In the rows, 128 means zero.
The rows of A fall into 3 groups, which share some directions, and each row is roughly a mix of its group's hidden directions.
A:
[[ 83 138 109  99 147  96 130 157 124 130  87 117 125]
 [154 139 112 156 102 145 143 115 146 112 146 117 185]
 [112 113 135 133 161 113 121 155 102 145  66 131 134]
 [ 71 146 121 119 109 162 101 111 109 139 122 155 123]
 [127 130 162  75 127 119 139 152 127 137  77 132 123]
 [122 139 124 165  94 155 140 104 147 122 160 133 172]
 [111  73  97 115 158 134 121 128 125 105 153 118 100]
 [129 173 127 110 105 105 117 166 135 142 147 169 145]
 [154 104 137 168 119 160 121 120 119 116 178 150 126]
 [121 102  81 112  94 131 125  98 152 130 117 136  90]
 [181 137 134 109 100 131 102 125 169 123 156 139 134]
 [137 131 104 167 115 149 131  99 134 109 175 119 163]
 [ 81 131 149 157 103 162 106 140  90 131 133 137 127]
 [163 147 108 145 149 157 100 133 153 126 151  94 100]
 [172 126  92 132 146 116 100 115 135 117 101 103  92]
 [105 169 122 129 101  90 124 116 143 161 115 154 102]
 [127  84  86  90 128 121 116 112 138 114 127 125  88]
 [ 70 139 111 101 148 109 130 150 120 123  87 127 124]
 [ 76 133 116 108 108 103 156 137  95 154 144 138 114]
 [123 152  88 185 149 109 111 127 128 143 154 120 129]
 [ 84 108 157 119 114 115 146 146 154 156 144 153 158]
 [ 84 139 158 120 105 129 148 139 131 145 156 165 160]
 [113 158 103 188 121 116 122 112 137 152 156 134 143]
 [114  81 146 115 169 149 127 142 112 101 157 115 141]
 [138 130  97 173 111 146 122  99 134 118 177 124 148]
 [120 124 148 154 134 152  81 153  82 116 131 140 151]
 [ 95  98 142 119 130 130 134  71 142 146 125 165 127]
 [132 128 118 122 115 146 180  87 158 139 133 111  96]
 [188  92 139 150 132 127 145 108 154 141 128 110 118]
 [ 91 106 135 119 127 142 122  70 133 144 117 167 123]
 [119  91 166 115 163 148 142 152 112 100 144 118 152]
 [155 100 102  87 101 135 105  98 130 111 135 131  95]
 [145 101 132 166 153 136  99  95 117  99 139  93 139]
 [113 158 139 116 107 118 139 148 138 151 157 182 152]
 [129 120 150  78 141 103 130 159 127 140  81 133 113]
 [173 111 146 147  97 152 145 105 144 127 169 124 119]
 [ 88 157 136 143 111 176 125 144 117 144 162 147 133]
 [110  87 167 106 158 152 141 151 117 106 138 121 152]
 [ 89  81 144 149 124 152 114 122 107 123  98 101 120]
 [122  80 129 136 150 133 144  84 128 118 103  89 114]
 [116 136 115 153 131 185 110 113  89 114 119 110 103]
 [169 109 145 157 109 155 138 109 135 130 180 126 126]
 [115 168  99 174 118  98 118 118 135 161 137 140 116]
 [136 172 159 173 127 132 130 123 119 132 142 128 174]
 [122 120 116 119 113 135 180  95 152 137 136  94  93]
 [102 144 150 146 158 101 142 173 132 152  92 134 132]
 [162 105 159 166 139 166 119 104 107 149 125 113 137]
 [128 107 138  77 153 100 127 149 122 134  85 125 105]
 [ 77  97 153 156 118 162 126 120 100 123 121 110 127]
 [115  98 170 107 157 153 138 158 116 109 140 120 160]
 [144 118 124 111  91 125 164 107 157 133 159  96 100]
 [112 133  99 100 123  91 172 127 155 154 137 142 105]
 [102 121 131 134 167 121 117 161 102 140  74 136 141]
 [175 124  93 124 150 112 107 114 142 113 102 100  99]
 [108 146 123 171  95 147 143 109 147 130 167 140 157]
 [ 98 108 114 130 131 105 172 110 110 145 126  85 102]
 [131 127 117 122 115 135 181  88 161 132 132 103  98]
 [ 73 139 107 102 115  95 152 137 106 147 144 136 115]
 [123 136  85 176 143 131 112 112 128 122 173 115 142]
 [123 151 127  92 107 122 159 156 144 172 121 161 121]
 [149 161 176 133 117 125 139 151 124 140  77 137 135]
 [123 101  75 138 159 123 108 119 125 110 166 109 117]
 [173 172 134 126 118  98 138 146 120 122 153 162 140]
 [167 178 121 108 125 104 138 128 130 126 154 167 137]
 [135 107 127 114 109 122 172 108 157 130 144  80 103]
 [130 158  94 185 145  99 121 129 124 153 144 121 129]
 [150 179 111 121 115 122 111 186 123 123 140 128 133]
 [155 122 159 154 133 170  95 115 117  98 113 107 147]
 [ 97 140  95 109 100 126 161 127 141 119 163 112  92]
 [175 175 116 120 131 117 149 120 134 121 155 164 134]
 [149 127 120 106 141  94 124  77 171 139 134 148 116]
 [135 137 183 146 151 143 149 162 114 121 109 125 160]
 [120 161 175 131 127 125 152 157 120 159  92 135 144]
 [112 138 125 164  94 148 143  99 143 130 166 137 165]
 [102 132 126 140 158 127 114 164  95 134  75 147 134]
 [118 123 148 157 145 156  92 125  78 132 114 153 148]
 [147 169 157 125 101 111 135 130 126 154  80 142 112]
 [109 166 138 124 104 131 127 158 120 149 157 178 145]
 [106 148 115 176  97 139 139 103 147 124 166 141 144]
 [129 159 131  98 111  94 117 123 127 165  88 141  98]
 [123 134 145 138 135 128  77 162  96 113 127 157 162]
 [176 175 120 138 124 122 149 142 111 121 153 161 133]
 [ 98 166 122 153  84 119 124 105 154 146 133 157 121]
 [ 79  97 157 137 106 120 155 129 101 131 111 146 152]
 [138 171 129 127 116  84 113 129 131 162  90 141 109]
 [139 104 126 126 108 116 157  95 142 135 173  85 113]
 [ 91 101 145 119 127 130 128  69 132 144 123 163 128]
 [104  89  80 112 139 132 114 106 134 118 169 119 120]
 [159 106 110 141 148 129 115 109 128 102  97  81 101]
 [105 149 121 155 120 181 105 118  86 127 134 136 107]
 [179 107 143 128 142  79 134 119 165 120 134 118 129]
 [153 103 138 161 150 128 107  95 117 105 116  81 136]
 [ 85 142 155 120 105 134 143 144 125 148 156 166 158]
 [136 135 102 175 117 151 123  98 129 117 173 118 154]
 [117  74 136 139 149 132 143  81 132 123 109  99 117]
 [169 113  99 129  98 150 110  87 132 103 154 122 131]
 [154 121 104 165 107 153 127 100 135 108 168 122 157]
 [134 105 147 139 162 113 115 132 107 145  70 104 142]
 [134  96 167  79 124 152 146 142 127 107  98 128 130]
 [ 91 129 138 119 166 101 132 162 122 151  94 132 100]
 [123 124 145 161 109 150 128 179  88 110 118 108 139]
 [134 187 154 172 123 131 133 124 118 138 129 128 161]
 [146 166  87 155  99 106 117 104 137 148 123 135 101]
 [ 84  90 163 154 119 157 122 128 100 124 121 107 130]
 [115 158  98 190 116 125 120 109 138 140 155 135 128]
 [162 169 129 158 105 131 116 156  90 105 135 146 126]
 [164 163 119 111 116  86 135 160 134 130 137 163 143]
 [119 146 126 125 157 131  90 148 118 127  84 172 148]
 [174  87 137 143 137 110 150 109 152 149 137  98 123]
 [169 173 104  98 136 114 132 122 158 129 150 152 131]
 [157 116 156 152 138 170  86 121 121 101 112 115 146]
 [126 134 147 150 134 150  81 149  85 121 124 158 153]
 [ 72 146 111 122 115 173 117 122 106 146 124 152 124]
 [111 150 119  80 132  87 134 136 141 152  89 113 130]
 [163 176 109 105 136 117 150 125 149 135 162 154 136]
 [132 126 136 128 141  94  82 175 112 120 131 144 162]
 [158  96 146 157 153 119 112 103 116 119 107  84 142]
 [144  90 137 129 118 107 162  91 142 142 156  92 119]
 [113 167 132 121 105 133 131 157 128 148 156 179 150]
 [174 124 128 140 158 136 103 121 174  98 110 128 142]
 [146 167 160 125  98 116 142 128 129 148  77 143 117]
 [146 153 116 119  90 139 137 108 153 115 185 138 118]
 [120  73 136 129 145 122 139  81 145 121 102 106 122]
 [166 124 158 158 133 177 105 101 124 122 119 131 145]
 [164 117 157 152 158 139  88 126 121 133 109 137 166]
 [174 108 144 128 144  80 142 123 166 124 141 112 130]
 [190 115 121 132 150  98 140 138 143 111 122  94 121]
 [185  94 149 157 143 133 141 114 154 130 116 111 133]
 [120 101 143 169 154 137 149 105  87 156 117 108 130]
 [130  93 128 156 147 165 139 131 124  93 165 111 155]
 [145 105 148  93 131  74 145 129 156 122 116 129 156]
 [ 75  93 164 148 114 146 144 128 101 130 127 123 144]
 [143 113 140  90 158 115 114 163 122 125  79 119 108]
 [180 111 146 142 103 143 135 113 153 127 173 114 128]
 [111  91 106 140 154 146 119 129 129 101 183 118 145]
 [144 102 144 141 163 112 111 124 113 139  81  89 143]
 [112 156 120  88 121  99 151 157 139 160  91 131 122]]

Here is one row of each group, with its name. Which group are the others in?
[141 104 151 139 162 118 107 120 109 142  76 102 148]
X
[172 177 110 117 126 109 137 139 135 130 151 168 134]
B
[130 171 156 172 130 130 134 142 127 136 134 129 178]
G

[155 110 132 120  99 119 139  90 156 122 178 106 120]
X
[176 163  93 124 149 132 109 135 153 129 146 110 104]
B
[118 129  83 175 160 126 103 133 129 127 161 111 137]
G
[145  95 130 152 104 146 165 103 126 136 162 110  95]
X
[152 113 158 154 135 170  89 116 115 104 121 105 145]
X
[139  99 138  94 144  81 157 117 164 131 124 115 146]
B
[125 119 141 134 172 124  97 155 112 141  81 143 155]
X
[167 140  90 139 145 147 128  86 113 106 111 123  99]
B
[ 85 146 105 125 118 182 119 123  94 131 111 143 123]
B
[171 102 148 127 143  77 138 116 163 122 135 114 130]
B
[ 65 149 125 112 120 132 119 143  80 135 131 134 132]
X
